cols: V K F J H G T S Z U
zimus: [-15 -35 -45 -30  88  10   3  57   8  40]
mimo: [ -6 -37 -28 -31 103   6   8  77   9  48]
bof: [-15 -37 -44 -36  88   9   5  59  11  38]
Ril: [ -6 -35 -32 -30 102   4   9  74   9  44]
rava: [ -7 -38 -25 -33 102   7   9  78  11  48]
zagap: [ -7  10 -20 -33 104   9   9  83  11  53]
vog: [-19 -24 -60 -20  66   2  -9  32   5  28]
down: [11 11]
Z
gone zagap: [-33  83   9  10   9 104  -7  11 -20]
[53]
down: [8 5 9 9]
T
step +1: [-35 -45 -30  88]
[-34 -44 -29  89]

cols: M X W B N L Q Y R
Kuzi: [-14 -12 -63  -9  -3 -36 -25  19 -44]
kase: [-13  -5 -59   1  -6 -25 -18  24 -39]
Mudo: [-24 -67 -12 -46  -5 -99   2 -84  11]
sise: [-11  -6 -62  -6  -7 -36 -21  27 -38]
nid: [-39 -52 -27 -33 -28 -88  16 -80  19]
down: [-12  -5]
X
step -1: [-13  -5 -59]
[-14  -6 -60]

cols: C P A E
muret: [ 47 -22   8 -17]
leler: [ 97 -27  48  -6]
sorab: [ 54 -23  32 -22]
Vifa: [ 43 -19  20 -25]
down: [54 43]
C
step -1: [97]
[96]

cols: geduf ruz tovi piga puva
gil: [-102  -84    3   30    4]
Rekin: [ 99 -40  30  32  56]
nadan: [-45  51  77 -40  88]
gone gil: [ -84 -102   30    4]
[3]
down: [-84 -40]
ruz
step -1: [99]
[98]

cols: vobo tera meri zalo matok
Befez: [ -73  -36   63  -41 -108]
Fal: [-18 -50  70 -43 -51]
vefut: [-93   8  16 -36 -89]
Sotiv: [ 16 -42  15  51  87]
zatup: [ 25 -48  66  50  59]
mezu: [  9  61  17 -42  82]
girin: [ 59  14 -26  57 -38]
Mato: [-43 -36  -1  -5 -81]
pasir: [78 33 48 25 94]
tamem: [ 11 -70   2 -55 102]
rosok: [109  71 -63  89  96]
down: [ 16  25   9  59 -43]
vobo
gone Mato: [ -5 -81 -43  -1]
[-36]
step +1: [ 59  14 -26  57]
[ 60  15 -25  58]
down: [57 -5 25]
zalo
gone Sotiv: [-42  16  15  87]
[51]
step +1: [ 11 -70   2 -55]
[ 12 -69   3 -54]

cols: Tigu Mipir Refog kunuv Nomu terib Sogiv kitov foten
zul: [-13 -44  32 -35  46 -46  28  50 -34]
bazep: [-53 -49  50 -71  73 -74  82  35 -59]
lavo: [ 39  24 -51  52 -57  61  40 -26  57]
dubo: [ 24  22 -29  23 -40  35 -42 -21  37]
pim: [ 12  -3  -7   9  15  -5  18 -24   1]
Gopum: [ 24  30 -11  25 -40  26 -58   1   9]
Futol: [-32 -10  26 -31  24 -23  31  11 -15]
down: [ 32  50 -51 -29  -7 -11]
Refog
gone lavo: [-51  61  24  40 -26  57 -57  52]
[39]
down: [-46 -74  61  35  -5]
terib
down: [ 82  40 -42]
Sogiv
gone Futol: [-10  24 -23 -31 -15  31 -32  11]
[26]

cols: sop Vazes bekob dobup mure nisa
nezo: [ -2  -8  12   9 -68 -16]
gud: [-93  -8  37   9  20 -19]
Libi: [-96  -8   8   9  20 -19]
Duzu: [-32   1  12   9  20  -4]
gapom: [-19  -8  12   9  20   1]
gar: [ -2  -8  12   9  29 -19]
lusa: [-22  -8  12   9  20 -32]
ver: [-22  -8  12   9  20   4]
gab: [-32  -8  12   9  20 -31]
gone Libi: [ 20  -8 -19 -96   8]
[9]
step -1: [-8 12  9 20]
[-9 11  8 19]

cols: mib ved sotal duf
Kegu: [-62  75  -1  51]
Reter: [-40  56 -56  71]
puv: [ 63 -80 -79   8]
sifog: [-40  59 -56  71]
boni: [ 81 -59 -62 -58]
gipag: [ 62 -49 -76  73]
down: [-79 -56 -62]
sotal
gone Kegu: [51 -1 75]
[-62]
down: [-62 -40  63 -40  81]
mib

cols: gimu duger zudo Nobun Niv
Feg: [-25   0 -45  16 -38]
pura: [-50  -5 -47  14 -48]
mukav: [  5 -10 -43  43 -28]
sino: [ 3 11 23 -7 17]
bapo: [-34 -15 -33 -23 -24]
lasa: [ 33 -13  85 -70  62]
Vafa: [-23   2 -34  13 -25]
Figid: [ 26 -11  48 -27  40]
zag: [-11 -21 -49  24 -54]
down: [16 14]
Nobun
gone bapo: [-15 -23 -33 -34]
[-24]

cols: ral Pofu tozuz pozan Zito zat
nal: [ 15  52  51  51   4 -40]
negig: [-26  92  85 -66  46 -94]
Vam: [  5 -50 -69  36 -37  61]
darem: [-33 -30  -7  10   0  12]
vad: [ 10  -4 -47  24 -30  49]
gesa: [-39 -29  15  25  67 -25]
gone nal: [ 51  51 -40   4  15]
[52]
step -1: [-7 10  0]
[-8  9 -1]
gone nal: [ 51  51   4 -40  15]
[52]
gone gesa: [ 25  15 -29 -25  67]
[-39]
down: [  5 -33  10]
ral
step -1: [92 85]
[91 84]

cols: Modev mebol pak molom vimab
Dezat: [-12   9  22  -2 -15]
Gifot: [ 35 -86  12  27 -29]
vebib: [  3 -28 -29  19 -69]
sube: [-28  35  60 -25  36]
dal: [ -6  23 -29  19 -69]
gone vebib: [-69 -28  19   3]
[-29]
down: [-69  36 -69]
vimab
gone dal: [-69  -6  23  19]
[-29]
down: [-29  60 -29]
pak
down: [-69  36]
vimab
step +1: [-28  35]
[-27  36]
gone sube: [ 36 -28 -25  60]
[35]

cols: Fon daf rugeg dopu zoma Funoz Gobu dozos dos pab
dife: [ -3  85 -24  55  20  60  24  20 -21  66]
retuf: [-53 -30   5  67 -26 -52   7  33   9   1]
mon: [ 59  60  -5  70 -17  42   0 -43   9  80]
tumo: [-27 -67  61 -54 -27 -59 -31  19  29   0]
Mazul: [  8  72 -20  77 -16  39 -21  -6 -17  51]
tev: [-57 -67   0 -77  38 -65  32  34  46 -65]
ziro: [-10   4   7 -71  -3 -35  -1   1  -6 -61]
gupov: [ 55  53  -7  78 -44  35   5 -21 -20  58]
rov: [  4 -33 -50  60  -1 -71  48 -57 -41  15]
Giz: [ 39  71  12  66  -4  43  16 -48  -1  80]
down: [ -6 -20 -41  -1]
dos
step +1: [ 42   0 -43   9]
[ 43   1 -42  10]
step -1: [-65  32]
[-66  31]

cols: fusab Magir Gidi biveg mame Fepov Liri sir zigor
Nol: [ 17 -12  17 -49  12 -20 -37  53 -18]
gav: [ 17 -12  17 -49  12 -20 -17  53 -18]
pezuv: [  39  -64   32 -100   19   37  -46   38   21]
gone pezuv: [-100   37  -64   32  -46   21   38   19]
[39]
gone pezuv: [  19   39   21   37   32  -64  -46 -100]
[38]
step +1: [-20 -17  53]
[-19 -16  54]
step -1: [-100]
[-101]

cols: sunuf zod vudo vuba badet pegeg bezeg neni sukog
vobaz: [ 1  0  4  1 -2 69  1 10  3]
lam: [-1 -2  0 -1  1  1 78 15  2]
sagom: [91  0 92 12  3  2  1 -1  1]
laf: [26  9  6  7  2  6 12  5 26]
sesu: [ 2  1  2 -1 -1 95 -2 -2 -1]
Mozi: [78  0  0 10  1  9 -1 -1  2]
nesed: [38  2  0 41  4  5 10  1  1]
mumim: [-2  2  4  5  4  4 18  5  1]
Vura: [16 18  9  5 -1 25  4 16  1]
nekev: [-1  1 -2 19 -1  3 74  0  4]
fubev: [90 -2  3 13  0 -2  0  0 -1]
gone sagom: [-1 12  2  1  0 92  3  1]
[91]
step -1: [ 4 16]
[ 3 15]
gone lam: [78  1  0  1 -2 -1 15 -1]
[2]
gone nekev: [ 1 -1 19 -1  4  0  3 -2]
[74]
gone sesu: [ 2 95 -1 -2 -1  2 -2 -1]
[1]
step +1: [ 1  2 -1 -1]
[2 3 0 0]
down: [ 5  4 25  3 -2]
pegeg

cols: Kas Dubak Lige dosez
mozu: [-18  -1  27  92]
nik: [-45  -5 -20  15]
Lati: [-42 -28  52 -84]
pigu: [ 56 -73  73 -58]
step +1: [-18  -1]
[-17   0]
gone Lati: [-84 -28 -42]
[52]
down: [ 27 -20]
Lige
step -1: [-18]
[-19]
step +1: [-45  -5]
[-44  -4]
step +1: [52]
[53]
down: [ 15 -84 -58]
dosez

cols: tokag Nidap sokat nuzu lunun Sumu lub guna
losuz: [-60  -6   1 -48 -16  15 -32 -19]
vitop: [-16  11 -64 -50 -30  24 -32  22]
beguv: [ -4   3 -41  18 -22 -14 -32  18]
nuzik: [  4  -2 -33 -19 -25 -36 -32  61]
Zudub: [ 30 -14 -12  27 -44  -8 -32   6]
pani: [ -9  33 -18  45 -48  34 -32  28]
ses: [-23  23 -27  22 -89   9 -32  23]
Nesi: [-19 -27  -2 -21 -55 -14 -32   7]
gogaz: [ 38  23  10 -60  31   6 -32 -25]
mitar: [ 17  37  10  20  40  20 -32  60]
bofiz: [ 15 -17   2  -7  57 -39 -32 -49]
step -1: [34]
[33]
gone nuzik: [-33  -2 -25  61   4 -32 -19]
[-36]
step -1: [-36 -32]
[-37 -33]
step -1: [-39]
[-40]
down: [-30 -22]
lunun

cols: Nif zom Nolug zaf
pazo: [ 12 -28  12 -19]
Nek: [ 18 -28 -27 -19]
legav: [-9  9 16 16]
vali: [70 16 86 20]
down: [18 -9 70]
Nif
step +1: [9]
[10]
down: [-28   9  16]
zom
step -1: [12]
[11]
gone Nek: [-27 -19  18]
[-28]

cols: reke rige pepet Penaf miduv pofe tener Vab Bemut
bol: [-35 -12 -42  14  20 -80  72   4   9]
Zaton: [ -3 -51 -53  38   7  20 -28  -2  21]
mogis: [-71 -64 -86 -77  75 -67  64 -56  80]
mikir: [-52  22  19 -35 -38 -46  12   2  -2]
Fatol: [-49 -54 -65  55  20  41  16 -30  63]
fufos: [-47  21  22 -50 -16   8  42  -8 -17]
Somo: [ -3 -51 -53  38   7  20 -45  -2  21]
muf: [ 33 -28 -10  10  35 -40  16  18   2]
sur: [-47 -55 -72 -30 -38 -43  79 -48  23]
Rav: [-35 -12 -58  74 -17  43 -74 -26  36]
gone mikir: [ -2  22 -52 -35  19 -46   2  12]
[-38]
step -1: [ 22 -50 -16]
[ 21 -51 -17]

cols: raf ganuz fozuk vemoz
suvi: [-32  24  47   0]
doreb: [70 65 57 31]
Kebu: [ 72 -40 -36  -9]
Bopi: [45 46 32 43]
razit: [-56 -57 -22 -51]
Dafaz: [ 59  57 -15  62]
kedez: [-78 -48 -27   0]
vinin: [-63 -65 -58 -51]
buti: [75 28 17 53]
zimo: [ 72 -70 -36  -9]
loz: [59 57 76 62]
kubad: [-43   0   4 -10]
step -1: [ 72 -40 -36]
[ 71 -41 -37]
step -1: [46]
[45]
gone Kebu: [-36  72 -40]
[-9]
step -1: [59]
[58]

cols: Fer kiriv Lem pap kop givaf pudok toder kalad
Fud: [-109  -37   53   24  -30  -27   39   64   -6]
dom: [-101  -28   55   30  -16  -49   47   54  -12]
tese: [-109  -31   52   12  -44  -22   20   62  -26]
down: [30 12]
pap
gone Fud: [  -6  -37  -30   39 -109  -27   53   64]
[24]
down: [39 47]
pudok

cols: vep Fuf Rotof tifen Vus difi zazi
Zineb: [ 22 -15  -9 -50  10  14  -8]
dunir: [-30 -26   9  12   4  17 -18]
zub: [  52  -35  -21 -107  -15   19   -9]
gofo: [ -6  -4 -42  13  21 -41 -23]
step +1: [ -35  -21 -107]
[ -34  -20 -106]
down: [ -50   12 -107]
tifen
step -1: [ 21 -41]
[ 20 -42]
step +1: [-42  13]
[-41  14]
down: [-35  -4]
Fuf
gone gofo: [ 13 -23  -4 -42  21  -6]
[-41]
gone Zineb: [ -9  22 -50 -15  14  -8]
[10]

